One turn moves each row of this set onto another row. After a few examples, where does it send each row asked below?
lut: 8	-12	-6	-6	24	5	-19	5	3	-1	10	18	-10	1	-1	-18	-15	5	6	-9	-9	-17	-16	-1	-7	-9	-11	-14	-14	-20	1	-15	4	7	-9	-13	5	-18	16	-18	-7	11	-13	-11	23
sipom: -18	2	-17	-6	-15	16	-18	-2	1	5	6	9	5	-4	-21	9	-16	12	-2	-15	-3	-13	-6	-26	11	-13	-24	-17	-17	-8	7	-8	-3	6	10	-1	19	-2	15	10	-4	12	-4	12	8
ked: -11	4	-18	-5	-13	20	-22	3	-1	12	4	3	1	-2	-17	3	-19	8	4	-17	-1	-12	-6	-24	15	-12	-29	-7	-13	-4	8	-14	-1	6	11	-4	18	-5	18	13	-5	17	-8	12	17
dom: -13	-1	-16	-8	-5	19	-12	7	0	5	-2	8	-6	-5	-26	11	-19	9	0	-14	-2	-16	-5	-18	14	-6	-36	-13	-14	-1	10	-11	-1	2	4	-7	15	-5	19	14	-6	8	-4	11	12
Niro: 6	-2	4	4	13	11	-23	3	6	-17	11	21	-11	-11	-11	-12	-25	3	-2	3	5	-8	-14	-14	-6	2	1	-11	-8	-2	10	-4	-9	8	2	-2	13	-22	16	-19	-11	10	-8	8	36
ziser: 4	-2	-11	-3	-3	20	-19	6	-12	-8	2	23	-7	-5	-22	-25	-14	12	13	-35	4	4	-12	-16	0	-2	-21	-1	3	-11	-6	-9	-5	-4	-3	19	4	12	12	-10	-11	2	-6	-10	8
bodol: -12	-2	-2	-8	-8	25	-19	-6	5	10	-2	22	-8	-8	-32	-8	-11	18	-2	-21	8	-3	-2	-28	1	-4	-24	0	-11	-8	1	-23	-2	1	4	22	-2	-21	15	-11	-5	-1	-8	6	15
giz: 7	-2	3	8	9	12	-17	1	12	-19	9	26	-7	-15	-6	-13	-23	-3	0	2	4	-14	-25	-12	-1	0	0	-11	-10	-4	4	-7	-5	10	5	-1	7	-16	15	-19	-7	13	-6	1	33
Ger: 2	-8	14	-4	18	30	-11	8	-9	6	2	10	-18	3	-14	-13	-1	23	-5	-21	-13	-21	-6	-4	-6	-11	1	-6	-9	-20	3	5	1	8	-4	-19	18	-10	23	-10	-14	1	-7	-1	13
datu: 2	8	-4	-3	-2	25	-22	5	-11	3	-1	13	-1	-9	-15	-24	-13	16	8	-35	-5	4	-18	-16	1	-1	-20	0	-2	-11	-5	-18	-9	-5	-2	17	-1	15	16	-5	-11	4	-10	-5	10
fiseb: 3	2	3	-7	-2	24	-13	5	-16	-2	-2	23	-1	-5	-26	-15	-10	13	7	-35	2	3	-10	-17	1	-15	-14	-2	-1	-16	-3	-17	-4	2	4	20	-8	8	7	-21	-12	-3	-8	-7	11
sal: -1	-11	6	-7	17	34	-14	13	-5	9	-1	16	-25	5	-19	-13	-4	26	-4	-19	-14	-20	-1	-8	-4	-10	1	-6	-15	-20	2	5	-4	13	-6	-16	20	-14	17	-12	-7	6	-7	-6	14
borob: 9	-18	-1	-3	21	10	-19	7	5	-2	7	16	-8	-2	-5	-23	-9	6	3	-11	-7	-20	-11	-6	-1	-6	-6	-10	-17	-21	-4	-16	6	10	-13	-11	11	-24	21	-12	-7	13	-12	-12	21
Res: -2	-12	8	-1	18	28	-14	11	-5	13	4	12	-21	8	-20	-20	-2	24	-1	-21	-13	-18	-3	-9	-6	-12	-2	-4	-11	-26	0	4	2	15	-3	-15	8	-9	19	-16	-10	3	-12	-6	11
noled: -14	3	-16	-5	-10	22	-7	-3	0	7	6	10	-3	-3	-25	9	-18	1	1	-18	-2	-15	-7	-29	11	-10	-29	-12	-17	-3	6	-15	-2	5	12	2	13	-4	19	14	-9	14	-6	2	12
fuva: -1	-11	10	0	14	33	-13	10	-4	8	0	13	-16	3	-20	-14	1	25	-5	-18	-15	-24	-1	-9	2	-8	2	-3	-14	-25	0	6	-1	17	-2	-18	12	-9	22	-6	-8	5	-10	-2	10
Dul: 5	-16	-3	-2	24	15	-16	8	6	-2	6	20	-11	1	-5	-24	-9	7	1	-7	-5	-20	-13	0	-8	-4	-11	-12	-13	-10	2	-19	7	11	-10	-9	11	-25	20	-11	-9	12	-16	-7	26
morep: 5	-2	3	6	16	10	-16	5	5	-14	9	30	-17	-12	-11	-7	-25	2	1	3	7	-10	-25	-7	-3	-8	-2	-9	-11	0	8	-5	-10	7	5	0	10	-14	16	-17	-11	11	-5	3	36
refol: 6	3	-11	-2	2	17	-14	3	-8	0	-1	22	3	-2	-23	-19	-11	12	10	-32	0	6	-10	-20	1	-1	-18	-3	-6	-20	-6	-12	-12	-6	-2	18	-2	15	11	-5	-9	9	-13	-10	5
gedev: 1	11	-11	-4	-2	18	-19	12	-15	2	-2	8	11	-4	-10	-4	-21	5	11	-25	-7	-6	-15	-6	13	-13	-24	-14	-7	-9	6	-16	-8	2	5	-3	9	22	11	5	-14	12	-12	2	17
ponam: -15	-10	-12	-8	-13	25	-18	-2	3	6	-2	11	-14	-8	-31	-16	-10	15	2	-24	6	-5	-3	-30	2	2	-31	2	-9	-2	-1	-13	2	0	-5	14	13	-15	17	-2	-8	5	-3	-3	11
rugap: 9	-14	2	-5	24	10	-22	7	-1	0	8	14	-8	1	-3	-16	-13	6	1	-10	-8	-18	-8	-4	-6	-3	-7	-16	-11	-13	2	-14	6	3	-9	-13	22	-26	19	-16	-11	12	-12	-9	28
vigid: 9	-16	-2	-5	24	10	-20	11	1	-1	6	24	-15	0	-9	-21	-16	8	6	-12	-4	-16	-11	-1	-8	-10	-6	-12	-17	-15	0	-14	0	7	-14	-5	15	-25	20	-12	-9	14	-9	-12	25
suduv: 0	6	16	6	8	31	-14	5	-1	-10	4	17	-20	-7	-23	-8	-13	19	-8	-8	1	-10	-12	-14	-5	-7	10	-1	-5	-9	12	15	-14	12	7	-8	8	-7	21	-13	-14	1	-2	15	21
dopi: -11	5	13	11	2	36	-13	6	4	0	1	18	-22	-4	-28	-7	-16	19	-8	-5	-3	-15	-10	-19	-4	-7	3	-5	-8	-9	10	13	-12	17	14	-8	7	-6	17	-18	-11	0	-5	9	23
Bupeg: -1	4	1	6	10	14	-17	-1	13	-13	8	23	-12	-10	-9	-5	-28	0	-1	6	1	-13	-22	-11	-5	-4	-5	-16	-10	-3	11	-5	-9	9	8	-5	5	-15	12	-21	-7	10	-6	6	35
vabo: 3	11	-18	-4	2	12	-6	8	-11	-3	-1	16	9	-4	-18	3	-22	0	9	-24	-5	-7	-15	-14	11	-15	-22	-17	-12	-16	3	-14	-12	1	4	-1	4	17	14	9	-11	9	-10	-2	8
Bep: -5	3	12	5	8	34	-9	7	0	-4	2	23	-26	-8	-21	1	-12	20	-8	-5	-1	-14	-14	-14	0	-9	6	-2	-8	-5	11	13	-14	12	12	-10	16	-4	13	-17	-8	5	-2	10	23
Kozo: -12	3	-12	-4	-14	27	-25	-2	5	12	5	9	-8	-8	-21	-19	-11	19	3	-28	2	-1	-9	-34	3	0	-24	7	-9	-5	-2	-18	-2	-2	2	15	9	-12	21	3	-1	10	-7	5	11
kep: -3	-3	1	-2	4	17	-17	2	-11	2	2	19	4	-9	-16	-21	-17	8	7	-35	-7	3	-13	-17	0	-1	-17	-5	-2	-10	-6	-16	-2	-3	-5	23	-4	15	13	-4	-11	6	-11	-7	4
kavag: 0	3	-8	-5	-2	7	-15	6	-11	-3	1	15	13	-7	-13	2	-21	1	5	-22	-6	-4	-15	-7	7	-12	-22	-18	-9	-9	8	-8	-5	3	5	4	6	24	5	2	-10	14	-14	4	9
sezod: -8	1	-14	-13	-3	21	-19	-2	2	10	2	20	0	4	-23	15	-21	7	-1	-16	0	-17	-2	-16	10	-10	-30	-18	-17	-8	9	-20	1	4	14	0	7	-18	15	3	-1	12	-10	15	13
Peman: 3	-3	0	9	12	17	-15	3	9	-18	5	25	-10	-11	-9	-15	-16	5	-2	7	8	-8	-20	-9	-4	-3	-2	-8	-5	0	9	-8	-6	12	5	0	7	-14	10	-20	-9	10	-9	4	36
pagit: -21	-5	-9	-4	-8	28	-21	-7	2	10	7	15	-5	-5	-24	-14	-12	19	1	-27	-2	-5	-3	-35	3	-1	-20	-2	-10	-10	-7	-14	0	0	-2	19	7	-11	22	3	-4	5	-2	2	3
zotor: 5	7	-16	-3	5	15	-14	14	-16	-9	1	20	1	-2	-17	2	-24	5	11	-25	-4	-8	-15	-5	12	-9	-26	-17	-3	-10	4	-7	-9	-3	6	-2	6	22	13	5	-9	4	-7	6	9
ber: -2	-8	4	-3	19	36	-8	14	-4	4	1	14	-18	10	-16	-18	-2	22	-4	-18	-15	-25	-4	-5	-5	-12	1	-9	-10	-18	2	1	3	17	-3	-20	13	-13	22	-5	-6	4	-10	0	13
miza: 9	5	-8	-14	3	19	-13	9	-19	-1	2	21	5	9	-17	6	-19	2	7	-29	-7	-11	-11	-4	10	-21	-19	-19	-6	-15	5	-14	0	6	15	-2	0	11	8	-7	-7	8	-10	3	10
Benim: -11	-4	-11	-2	-10	27	-16	-9	4	11	4	16	-11	-2	-29	-13	-6	12	1	-25	3	-3	-2	-33	2	5	-25	2	-11	-8	-3	-14	-2	0	6	20	8	-5	16	1	-7	15	-9	-7	9
Nefe: -2	4	14	12	3	36	-11	4	3	-10	3	22	-16	-10	-22	-5	-13	16	-9	-5	-3	-17	-14	-16	2	-3	9	-4	-7	-8	7	14	-14	18	16	-8	9	-2	16	-14	-9	5	-5	11	21
ris: -4	6	6	9	7	36	-8	10	0	-12	1	19	-18	-3	-20	-11	-10	21	-7	-4	-1	-14	-11	-15	-2	-10	9	-3	-3	-10	10	12	-11	18	12	-12	9	-3	12	-15	-7	0	-2	12	23

bodol goes to -> sezod
Niro goes to -> rugap
zotor goes to -> ziser
Where do these go?
Bep goes to -> morep
Nefe goes to -> giz
sipom goes to -> kavag
lut goes to -> Res
Kozo goes to -> ked
Peman goes to -> Dul
refol goes to -> Benim

